In the rows, 128 means zero.
The rows of T fall into 4 groups, and each row is roughly a mix of its group's hidden directions.
T, 151 rows:
[[135 123  94 113 139 201 102 122 161 130]
 [127 151  59 170 121 135 147 131 122 162]
 [122  88 107  74 142 175 108 130 158 135]
 [137 125 132 130 125 182  90 164 150 178]
 [104 164 134 115 165 132  82 127  72 131]
 [136  55 162 121 110 137  95 120 148 120]
 [ 89 171 129  80 156 106 157 106 108 127]
 [110 144 151 126 150 135 166 179 148 179]
 [121 201 129 114 132  91 104 152 134 153]
 [109  94 160 136 134  96 183 102 104 154]
 [127 132  86 104  76 119 134  88  89 108]
 [150 140  79  89 107 168 158 150 153 120]
 [110  98 125 126 140  72 124 100 124  70]
 [132  85 132 137  65 102  95 126 113 155]
 [170 140 112 105  76 145  90 118 156 103]
 [161 100 125  94 103 119  65 102 130 145]
 [113  54 143 141 128 107 116  84 121 138]
 [124 144 130 114 137  87 147 177  97  76]
 [140  93 141 110  84 134 153 140 191 130]
 [153  65 118 101 134 158  94 115 143 100]
 [122 104 193 123 110 110 125 131  98 175]
 [145 109 123 126 148 130  85 121 131  53]
 [ 89 142  86 138 196 115 123 131 134 115]
 [144 152 173  94 102 151 112 167  87 133]
 [107  79 109 122 105  82 130  94  90 115]
 [ 95 106 103 133 160 131 152 125  77 175]
 [136  99 100 157 123 102 200 133 144 136]
 [169  69 156 159 122 124  93 143 136 144]
 [123 190  94 142 156 165 131 115 150 105]
 [125 123  76 111 133 109 125 152 140  61]
 [142 189 117 145 147 140 180 112 154 112]
 [ 97 133 107 175 110 105 187 114 125 107]
 [170 103 158 141 181 130 148 111 119  88]
 [105 108 110 128 139 115 146 102  51 139]
 [182 185 133 135 152 123 142 119 163 108]
 [155 118 130  82  93 129 153 179 161 141]
 [106 151 162  95 133 118 102 171  90 164]
 [131 153  77 127 107 128 147  85  79 109]
 [141 103 147 143 155 187 139 164 119  89]
 [129 141 110 103  95  95 118  70 144 168]
 [143 104 124 106  69 105 104 116  84 102]
 [147 154 118 168  85 101 175 118 156 113]
 [138 130 163 135 176 104 151 166 142 176]
 [169 103 147  88 131 127 146 154  81  94]
 [ 99  96 150 157 159  84 108 137  93  98]
 [115 100 118 101 169 154 165 157 151 170]
 [125 182  87 117 133 138 181 135 158 129]
 [100 161  74 134 144 164 126  99  92 117]
 [128 169 125 129 158 129 186 166 162 117]
 [108 191 130 156  86 106 148 105 146 118]
 [107 116  95 105  81 122 103 136 116 185]
 [116 109 140 111 117  83 161  93  74 112]
 [111 141  93 154 141 149 118  74 109 176]
 [108 169 116 161  99 116 100  75 118 103]
 [147 180 158  92 103 124 115 152 137  83]
 [101 131 114 138 107  96 191 110  89 111]
 [129  84 146 121 115  80 154 142  92 169]
 [132  63 138 123 143 130 125 125  69 106]
 [175  73 146 145 108 118  84 109 127 122]
 [ 88 153 183 161 109 130  98 143 110 151]
 [121  83 130 130 162 116  86 110  91  85]
 [109 129 156 140 153  80 174  88 106 114]
 [137 102 132 111 111 141  84  79 101  82]
 [137 178  84 141 140 109 119 128  70 127]
 [166 154 132  90 157 167 119 140 129  79]
 [137  85 140  79 129 166  97 128 163 105]
 [ 99 137 163 143 140 162 104 135 117  63]
 [130 163 145  84  82  93 133  96 114 104]
 [146 162 182 136 137 148 175 132 110 163]
 [108  92  48 123 132 141 120 141 117 126]
 [137 131 156 133 119 172  88 149 151 185]
 [142 168 128 148 119 108 164 137 154 191]
 [141  91  84  90 101 172 130 157 119 141]
 [ 85 123 118 161 186 114 138 122 120 171]
 [144 174 141 157 173 167 139  89 120 131]
 [114 151  62 103 137 141 149 144 125 172]
 [180 175 117 118 127 171 123 130 125  87]
 [143 143 147  82 136 142  71 141 105  89]
 [130 191  91 144 139 126 179 122 142 116]
 [172 122 173 143 135 101 113 114 180 103]
 [167 170 123 148 134 175 129 150 161  93]
 [ 93 131 103 151 115 102 174 176 132  96]
 [175 120 152  98 143 188 115 151 109 136]
 [160 169 116 173 151 157 144 152 165 116]
 [151 190 115 135 138 181  99 134 119 139]
 [ 99  93 123 120 116  91 156 124  73 162]
 [118 174 101 101 152 128 148 170  99 165]
 [102 138  85 107 100  64 133 148 120 140]
 [138 180 126  87 150 105 114 117 173 156]
 [104 140 148 151 136 116 149 187 106  80]
 [126 164 102 113 164 152 154 139  68 143]
 [173  88 155 131 155 102  90 116 121 163]
 [ 72 117 160 136 157 133 132 130 123 186]
 [155  99 102 133  72 128 131 103 172 102]
 [128  76 176 107 108 119 118 167 130 162]
 [ 67 173 132 123 112 141 135 107 162 157]
 [138 147  86 131 160 165  75 136 133  94]
 [ 91 154 148 104  73 132  85 110 151 129]
 [147 121 150 122  68 152 104 144 151 175]
 [147 126  82 139 121 100 161 161  95 173]
 [164 127 141 138 201 123 120 166 113 129]
 [107 107  80 133 115 154  94 128 146 184]
 [134  92 183 109 130 128 133 186 108 138]
 [116 127  85 128  63 163 123 161 139 132]
 [167 137  80  88 123 128 149 177 119 139]
 [ 93 174 149 137 145 128  96 130 135  70]
 [118 143 200 156 137 144 120 114 113  89]
 [152  95 147 123 109 117 179 170 166 145]
 [110 105  89 174 169 111 154 153 152 112]
 [ 79 123 151 137 168  99 117 115 177 150]
 [119 104 137 123 129  76 149  98  85  84]
 [ 98 136 135 160 163  76 114 173 109 123]
 [ 92 174 129 166 123 147 116 105 178 144]
 [173 132 167 110 146 106 111 152 174 159]
 [ 97 184  89 141  89 117 139 105 136 150]
 [103  77 108 115 108  77 169 129 124 116]
 [137  90 106 147  79  90 113  81 130 126]
 [122  63  95 127 113 128  86 104 100 120]
 [137 144  99  93  95  66 163 132 120 137]
 [165 110 132  82  92 108 132  99 104 169]
 [ 79 165 100 101 156 152 109 119 113 164]
 [114 119 120 131  94 113 183 107 108 183]
 [157  71 117 109 163 144 100 151  94 139]
 [112 167 126 110  95 102 155  97 142  74]
 [147  88 151 119  90 104 176 112 100 102]
 [133 103 149 147 184 149 105 161 117 171]
 [ 93 111 105 116 107  65 159 112  99 128]
 [ 99 117 134 141 142 105  96  62 157 103]
 [133 116 147 121  82 100  96  88  78 128]
 [123 138 138 151 138 110 164  58  93 133]
 [124  71 136 131 103 120  68 101 143 132]
 [136  76  80 168 151 130 141  97 117 143]
 [156  93 109  89 135 175 115  97 131  91]
 [123 110 130 165 112 162 135 106 154 194]
 [153 158  77 104 122 120 166 170 121 151]
 [120 120 110 157 173 127 176  83 151 106]
 [111 139 152 179 134 181 156 154 151 114]
 [ 89 167 124 129 175 171 114 137 162 118]
 [149  54 162 122 143 142 104 124 138 107]
 [145  93 119 132 128 145 113 137 121 208]
 [ 93  92 102 147  97 131 135  97  78 103]
 [117 145  65 144 164 148 132 127 174 112]
 [128  71 134 142  64 123 117 122 123 100]
 [137  99 167 136 150 175  77 119 106 147]
 [135 147 118 114 133 167  77 164  83 149]
 [ 96 175 126 117 167 176 136 129 121  91]
 [137  91  91  86  96 152 113 151 108 163]
 [160 147 120  95  97  93 168  81 140 134]
 [149 123 160 113 145 147  95 185 157  95]
 [145  99  96  85  88 144 147  84 135 107]
 [ 79 105 117 146 131 121 171 145  77 148]]
In each list below, one row fits none of the groups, and each other row fits one group, some only roughly. Which row is it?
- K_330: [110 127  73 155 145 157 100  83 144 148]
- K_410: [134 130 116 147 146 175 191 131 109  92]
- K_828: [114 166 113  65 137 144 108 157 105 153]
- K_339: [ 97 160 129 130  83  95 105 138 119 182]
- K_106: [187 114 150 106  89 150 119 165 116 105]
- K_756: [121 102  96 109 182 153  96 123  85 139]
- K_329: [ 97 156 103  87  91  85  94 117 116 120]
- K_700: [111 100 198 101 152 123 121 165 123 122]
- K_853: [166 108  96 135 100 173  88 146  98 126]
- K_757: [106  84 148 169 131 125 140  98 132  72]
- K_352: [108 170 119 108 127  79 129 132 135  69]
- K_913: [158  63  93 133 132 136 171 117 128 145]
 | K_410
- K_961: [105 158 128 129 160 163 131  85 166  86]
- K_484: [189 168 123  93 142 143  96 106 132 121]
- K_81: [136 162  78 137 109 173 140 124 139 174]
- K_934: [ 85 183 114 129 135 163 137 111 114 170]
- K_548: [ 88 145 159 135  77 112  81 108 118 145]
- K_91: [ 91 149 156 115 150 149  70  95 123 107]
- K_128: [154  89 139 154 119 134 156  66 142 156]
- K_983: [136 199 116 140 123 114 166  95 107 121]
- K_716: [ 80 156  99 141 173 119 133  81 139 138]
- K_430: [136 135  86  71  82 118 125 101 136 150]
 | K_934
- K_952: [125 177 115  68 149 158 107 143 124 109]
- K_519: [139 159 154 119 169 132 122 133  58 117]
- K_87: [119  93 132 113 119 124  84 167 186 117]
- K_946: [118 102 161  72 114 113 132 111  90  89]
- K_808: [176 119 114 103  96 123 162 155 174 108]
- K_111: [136 157  85 109  84 143 155 160  98 156]
- K_390: [ 93 144 142 145 163 113 145  77 104  86]
- K_736: [111 166 126 153 157 103 156  78 158 104]
- K_457: [149 104 145 129  66 153 111  97  97 100]
- K_536: [106  97  91 167 129 146 108 101  75 128]
 | K_457
- K_514: [112 165 146  96 131  94  85 155  95  99]
- K_230: [145 128 142 136 117 100  75 135  64 116]
- K_907: [ 89  97  79 155 127  87 155 120 150 115]
- K_831: [ 95 159 171 134 126  77 116 148  89 122]
- K_360: [133 144 172 114 177  84 169 123 115 136]
- K_730: [110 150 175  80 113 123 129 136  74 124]
- K_629: [120 133 177 158 162  97 136 157  82 137]
- K_602: [ 86 168 144 134 186 153 125 100 127 114]
- K_589: [106 140 166 187 115  92 124  90 117 120]
- K_119: [174 136 105 108  87 118 150 137 167  86]
- K_56: [135  73 133 158  86 135 142 177 134 141]
- K_191: [140 143 157 127 125 159 168 170 169 166]
 | K_730
- K_613: [140 159  86 115 132 138  95 151 129  66]
- K_431: [116 143 139 202 132 106 156  94 113 124]
- K_299: [179  97  95  88 138 156 142 144 136 159]
- K_42: [156 179 191 128 135 141 120 141  98 127]
- K_677: [155  95 161 147 118 157  87 165 166 123]
- K_500: [111 155 126  97 177 104 132  92  87 153]
- K_126: [136 138  90  82  93 158 123 125 177 110]
- K_148: [133 136  96 115  85 133 182  95 158 102]
- K_367: [132 130 100 114  91 130 172 162 159 174]
- K_919: [127 186 112 113 148 142 123 109 186 106]
- K_75: [126  92 100 160  85 120 135  82 166 129]
- K_342: [141  97 160 133 130 142  62 113  87 132]
- K_720: [177 115 123 161 110 128  86 116 180 125]
- K_714: [130 124 179 154 106 196 140 122 129 137]
- K_404: [ 85 174 112 134 101 154 129  99 134 173]
 | K_404
- K_577: [101 162 130 122 148 171 112 161  81 158]
- K_982: [170 175 144 119 125 128 156 124 104  73]
- K_926: [138  83 157 121  86 117 162 163  94 114]
- K_655: [166 188 138  89 148 140 127 120 154 102]
- K_145: [117 158 189 164 129 154 106 127 129 166]
- K_753: [134 129 104 134 102 153 191 177 144 136]
- K_849: [181  94 148 133  93 145 121 179 131 138]
- K_782: [116 144  86 103 187 164 107 116 105 123]
- K_377: [139 105 113 100 147 126 130 179 100  71]
- K_246: [125 143 123  95  89 120 171 135 122  66]
 | K_577
- K_690: [175 122 102 128  91 155  88 103  95 109]
- K_886: [132 154 149  93 171  98 156 159 113 169]
- K_477: [125 143 131 158 130 131 168 105 193 161]
- K_447: [101 200 143 147 103  99 118 121 109 138]
- K_547: [143 108 147  95 108 113  89 164  92  86]
- K_498: [ 79 143 151 100 104 122 117 147 142 187]
- K_345: [101 136 127 128 206 150 114 118  97 135]
- K_821: [133 151 124  88 138 124  65 150 115 170]
- K_356: [ 89 110 150 122  90 147 110  72 123  95]
- K_118: [ 64 137 132 157 152 133 171  98 125 142]
 | K_118
- K_792: [118 120 105 123 108 145  96 117 154 202]
- K_310: [130  88 157 126 132 154 107  93 172  85]
- K_894: [145  82 185 123 121 107 150 152  91 123]
- K_673: [134 100 128  95  95 155 159  99 127  72]
- K_186: [140 132  92 134 159 163  89  82  97 109]
- K_648: [130 115 138 128 146 115  79 135 182  77]
- K_300: [185 110 109 122 133 130 181 167 140 117]
- K_138: [162 130 129  90 121 105 155 143  70 163]
- K_481: [107 138 146 125 179  77 155 129 123 171]
- K_866: [ 75 132 119 137 169 120 177 167 121 126]
- K_693: [123 159 168 121 142 175  72 115 126 146]
- K_139: [108 175 166 145 140 101 102 105 124  81]
 | K_866
- K_911: [133  90  92 137 168 127 168 128 141  79]
- K_322: [108 145  98  97 112  97 134 152  63 125]
- K_249: [116 128  89 134 102  80 156 104 169  97]
- K_640: [ 89 159 161 116 140 119 143 163 113 183]
- K_966: [104  80 100 174 110 126  95 117 142 163]
- K_540: [124  67 117 101 150 157 143 143  98 166]
- K_937: [137 132 124 159 125 145 193 113 174 101]
- K_224: [145 189 142 131 125 131 179 133  88 142]
- K_150: [146 167 104 111 112 132 107 166 174  87]
- K_963: [ 83 119 159 104 167 169 102 106 152 126]
 | K_540
- K_943: [152 141 152 157 185 117 170 147 109 103]
- K_908: [175 127 119 123  94 139  73 126 173 137]
- K_4: [184 156 133 134 101 100 130 147 108  78]
- K_238: [138 128 168 152 166 146  89 125 121 183]
- K_305: [116 143 159 122 104 120  65 124 100 172]
- K_511: [128  89 113 140 127 182 109 136 118 185]
- K_206: [164  97 164 124 178 105 149 141 146 161]
- K_656: [ 87 118 119 123 148 167  98  72 155 123]
- K_686: [137 148 147 142 198 152 145 110 101  99]
- K_61: [110 190 164  83 144 135 115 152 131 115]
- K_975: [ 94 196 148 136 114 109  90 133 147 129]
 | K_206
- K_870: [154 123 167 140 163  80 176 130 108 121]
- K_466: [123 105 151 132 120 160 128 198  95 151]
- K_178: [201  89 133 106 121 135 118 124 134 161]
- K_216: [155 140 130 150 176 180  99 109 140  97]
- K_653: [142 115 137 153 140 134 152  60 170 150]
- K_624: [103 122 142 121 107  74 121 165  74 136]
- K_414: [142 157 130  83 158 105  73 103 110 111]
- K_626: [126 127 141 175 175  71 152 129 144 127]
- K_108: [103 115 139 115 195 105 125 106 105 166]
- K_568: [132 118 117 146 204 164 141 131 127  99]
- K_154: [ 85 160 123 115 162 129 181 125  88 125]
- K_930: [125 107 121 147 159 151 156 126 145  56]
- K_772: [ 97 131 120  99 122 125 131 165 113 200]
- K_471: [113 146 180  96  88 134 103 134 168 105]
- K_44: [118  89 130 111  99 124  57 148 117 146]
 | K_178
- K_723: [101 147  59 141 164 125 143 111 104 142]
- K_508: [144 137 134  94 151  97 125 141  94 194]
- K_388: [114 176 128  84 149 130 142  96  82 106]
- K_846: [138  72 129 151 152 147 159 100 172 112]
- K_900: [ 78 169 119 159 133 137 107 170 162 136]
- K_718: [133 131 128 136 149 168 183 139 128 186]
- K_407: [ 64  89 148 110 124 147 114 110  94 114]
- K_669: [ 96 146 170 154 132  78 100 148  95 140]
- K_363: [123 184 158 158  98 126  86 116  98 130]
- K_62: [166 101 106  91 122  74 133 107 113 160]
 | K_363
- K_962: [108 162 139 116 198 126 102  98 145 139]
- K_412: [125 118 151 158 135 137 119 175 194 149]
- K_743: [131  93  95 120 132 157 174 119 184 134]
- K_513: [121 121 136 133 147 146  60 108 130 180]
- K_400: [ 97 131 139 125 152 118 159  98 167 187]
- K_771: [139 132  51 134 148 126 164 137 111 152]
- K_604: [161  55 125 130  84 122 120 132 141 135]
- K_938: [138 137  65 145 126 159 134  76 114 110]
- K_687: [160 156 162 132 123  98 106 136  87  78]
- K_384: [120 133 115 171 158 137 173 133  74 104]
- K_6: [ 91 111 112 168 131 148 138 187 130 161]
 | K_400
- K_244: [124 149 135 112 112 122 175 166 124  65]
- K_987: [142 142 173 105 103  82 140 139 118  76]
- K_73: [123 103  96 128  92 162 128 138 103 189]
- K_646: [ 80 119 115 123 106 117 181  77 132 132]
- K_921: [124 115 151 172 165 157  89 119 137 175]
- K_29: [116 165  95 112 131 129  87  98 185 132]
- K_515: [116 129 104 146 114 119 194  94 151 164]
- K_897: [119 125 157 138 133 170  68 102 130 169]
- K_198: [128 123 174 144 153 116 140 150  84  74]
- K_868: [105 106  88 124 142 148  86 149 184 143]
- K_585: [128 133  87 119  53 119  98 115 136 126]
- K_609: [131 109  95 142 162 164 101  90 162 162]
- K_520: [139 116 125 170  84 133 138 158 188 123]
- K_676: [136 110  74 107  99 106 178 158 129 112]
- K_874: [ 98  86 147 134 178  91 165 139 119 118]
 | K_646
